The same turns and mirrors carry the whole set onto itself and the rows of a family onto each other. Which other rows belong to the same family as each row named below? List them in the order they appear above.
These 40 rows form 5 families of 8 rows each.
tuf: [-13  36  -3 -19  10  35  10   6  23 -27   4  -3   4   7  37  13  22   9
  34  36  12 -17 -12  -8  10  -6  -7  -4  27]
kos: [-18 -20  16  10  -2   2  43  -1   7   7  21  13  -3  11  11  14 -22   1
  -9   9  11 -23   4  -8  25  -7  13   8  23]
kas: [-22  45 -25  23  15 -16  23  -2 -13 -28 -25 -14  10  22  13  -6  16  13
   4  -7   2 -18  -4 -24 -11  -8  10 -16  20]
kol: [-17 -30   3  27   6   5  37  12   9  -3   6   7  -9   7   2  -8 -11  -1
 -14   9   3 -11  -6 -19  29   0  17   0  15]
gired: [-25  26  38  -1  10  10  28 -45  18 -23  25   2  29   4   2  26   2   8
  -2  -4  -7  10 -11  15   2 -16   9 -14  23]
pakam: [-20 -22   8  23   8 -12  33   3   6   5  19   9  -4   3  14  -3 -16   7
   1  -2  14 -24   1  -5  21 -23  16   6  27]
Dumel: [ -7  15   0   2   9 -16   1 -11 -12   2  -1  -1  28   5 -24  -2  54  14
  22  22   2  -8 -39  -7 -29  -1   3  -6   3]
Tilik: [-25  34   5 -15  15  31  12   6  20 -43   9  -3  15  15  30  20  11   0
  37  29  14 -17  -7   6  13  -8   0 -22  23]
Zize: [-15  43 -22  10   1  -9  32  -3 -10 -22   1 -24   4  21  15   1  -2   5
  22  -1 -16 -15   2 -29  -8  -8   4 -16  35]
faso: [-14 -23  20 -17 -19  28  22 -25 -15 -14  18  -8  32  16   0   6   2 -10
  12  38   8  -1 -31  19  12   1   2  -5   2]
gasek: [-19 -16   0  19   2  -3  43  17   9   0  16   2  -8  -3  14  -6 -10   2
  -5   8   2 -10  -8 -11  37   0  21   3  20]
Leno: [-10 -25  24  -5 -16  30  31 -28  -7   4   9   8  30  11  13  10  -4 -12
  14  25  11   2 -46   9  13  -1  12   1  -2]
Lus: [ -6  17  36  -2  19   5  24 -50  31 -20  21  -8  29 -11   9  24   8  17
   4   3   3  -1 -19  11 -12 -18  13 -21  19]
Zif: [-21  43  12  -2  16  18   7  12  16 -38 -10  -3   5   5  31  19  16   5
  28  33   6 -18 -17  -4  31  -6  -4  -7  35]
ses: [-13 -13   2   5   4  10  11  19  15  20 -34 -12  -3  14  29  -1  29   1
 -28  20   2 -24 -24   0  -1  10 -17 -12  16]
pev: [ -9   2  17  -4  43  -3  -3 -22  -4   5 -20 -35   9  10   0   4  32  12
 -21 -11  14  18 -22   0 -18  -3   2   3  13]
Tomu: [ -9  34  36   3  17   0  20 -42  20 -22  18  -2  29  -9   7  18   2   7
  -9  -6  -3   9 -16  12   3  -1  21 -31  24]
sidif: [-21  29   8   6  17 -14  12  -2  -9 -14 -13 -17  24  14 -23  -3  42   3
  32  15   2 -11 -37   0 -32  10 -14  -7  12]
Gidi: [-18  21  -5  -5   5  -6  -4  -6  -5  -3 -10 -23  26   8 -24  -3  54  -8
  16  16   4 -13 -47  -7 -23  12   1  -3  10]
dibu: [-25  47   6   4  16  14  -7   4  23 -36 -12 -10  -1  18  23  20  18  12
  25  38   5 -14 -16  -3  22  -9  -9 -15  27]
fudob: [-15  35 -24  23  13 -11  28   5 -11 -22  -9 -19   4  31  17   4  -3   1
  12   4 -19 -10   6 -21  -9   2  14 -23  31]
Ribu: [-15  41 -22  23   9 -13  27  -5  -4 -27 -15 -11   1  27  12   5  -7  21
   0   6  -4 -10  -2 -25 -18 -17  12  -6  20]
rit: [ -8 -21  11   8   7  25   4  19  13   8 -27  -5   6  11  29  -5  24  -2
 -17  26   1 -27 -15  -1   0   1 -22 -32  14]
ziv: [-18 -16   5  16  -1  12  28   7  12  10  20   7 -11   5   9  -3 -17   0
 -19  -7   4 -21  -5  -3  22 -14  29   8  20]
gulub: [-17 -14  16  15   4  16   6  22   8  14 -41 -10   0   7  32  17  12 -11
 -17  30  -5 -22  -6  -4   6  -3  -9 -21  17]
nudok: [-11  11  36 -10  13  10  28 -51  31 -26  18 -10  22 -15  11  21   5   6
  -2  10  -3   0 -11  23  -4 -13  18  -9  16]
fik: [-24  12   8   5  17 -13  13   2 -16  -1  -7 -18  33  11 -23  10  49  -4
  32  27   1  -8 -42  -7 -20   2   0  -5  15]
beg: [  2 -18  11 -15 -12  12  11 -29 -17  -8  15  11  37  10   1  -1 -11  -4
  21  25  14   4 -35  22  -3  -2  -1   1   4]
Boru: [-21  46 -24  31   7  -9  21  -7  -6 -26  -5 -23  -2  33   7  -3   7  14
   7  -3  -6 -13  10  -2  -6  -9   4 -18  27]
lefuz: [-18  -4  21   0  24   4  10 -17 -12  18 -26 -17 -13  -5  -7   5  21  18
 -30 -11  19  12 -16   5 -15  11  15   4   3]
kidup: [-10   9  -4  13   5 -12   2 -11 -14   5 -13  -1  29   9 -26  -1  56   6
  18  19  -4 -10 -30   1 -27  11   3   7   2]
dimus: [-20  35  10  -4   8  19   2   0  20 -47   5 -13   2  14  32  11  21  -6
  36  25   8 -28 -16  -5  19  -7 -20 -10  22]
gusa: [  4 -10  21 -14 -14  14  13 -16 -19 -16  25   9  42  12   1  12 -13   0
  15  19  11   2 -40  17   8  -6  -5  -2   3]
Dob: [-13   4  18  -2  34   6  12 -26 -13  16 -27 -17  -6   2  -5   9  28  10
 -16 -14  12  27  -1  11  -5  13  14   8  15]
mos: [-26 -18  11  12   4  38  10  18   7  12 -28  -7   1   7  22   5  22  -9
 -28  27  -2 -27 -21 -15   3  -6 -17  -8  16]
dogoz: [-19  -1  19  12  20  -6   6 -29  -8   4 -30 -18  -9   6  -3   3  36   6
 -19 -31  14  14 -18   6  -8   6   7   9   9]
Malo: [ -9 -18  19  -9 -24  12  24 -24  -9 -14  -1  -7  33   7  11   6  -8 -14
  19  33   7   0 -51  13   5   8   3   2  -7]
Pozo: [-24 -19  17   8   1  21   3  20   4  21 -30  -1  -6  -2  39   7  15 -15
 -16  20   0 -21  -9   6   6 -11  -9 -18  28]
gub: [-17  39  27  -4  21  -1  20 -53  17 -22  27  -1  27   5  12  11   4   0
   9   6   6   0 -13  18   5  -8  13 -27  29]
luvid: [ -6  -7  23  -7  39   0   7 -29   2   1 -30 -21   3   6  -1  -6  26  14
 -16 -13  18  22 -18   6 -19  -2   1  12  13]

The rest of the family of Zize: kol, pev, dibu, nudok, kidup, gusa, Pozo
The rest of the family of ziv: gired, faso, Gidi, Boru, dimus, mos, dogoz
The rest of the family of sidif: kos, kas, Tilik, Leno, ses, lefuz, gub
The rest of the family of fudob: Dumel, gasek, Lus, Zif, gulub, beg, luvid

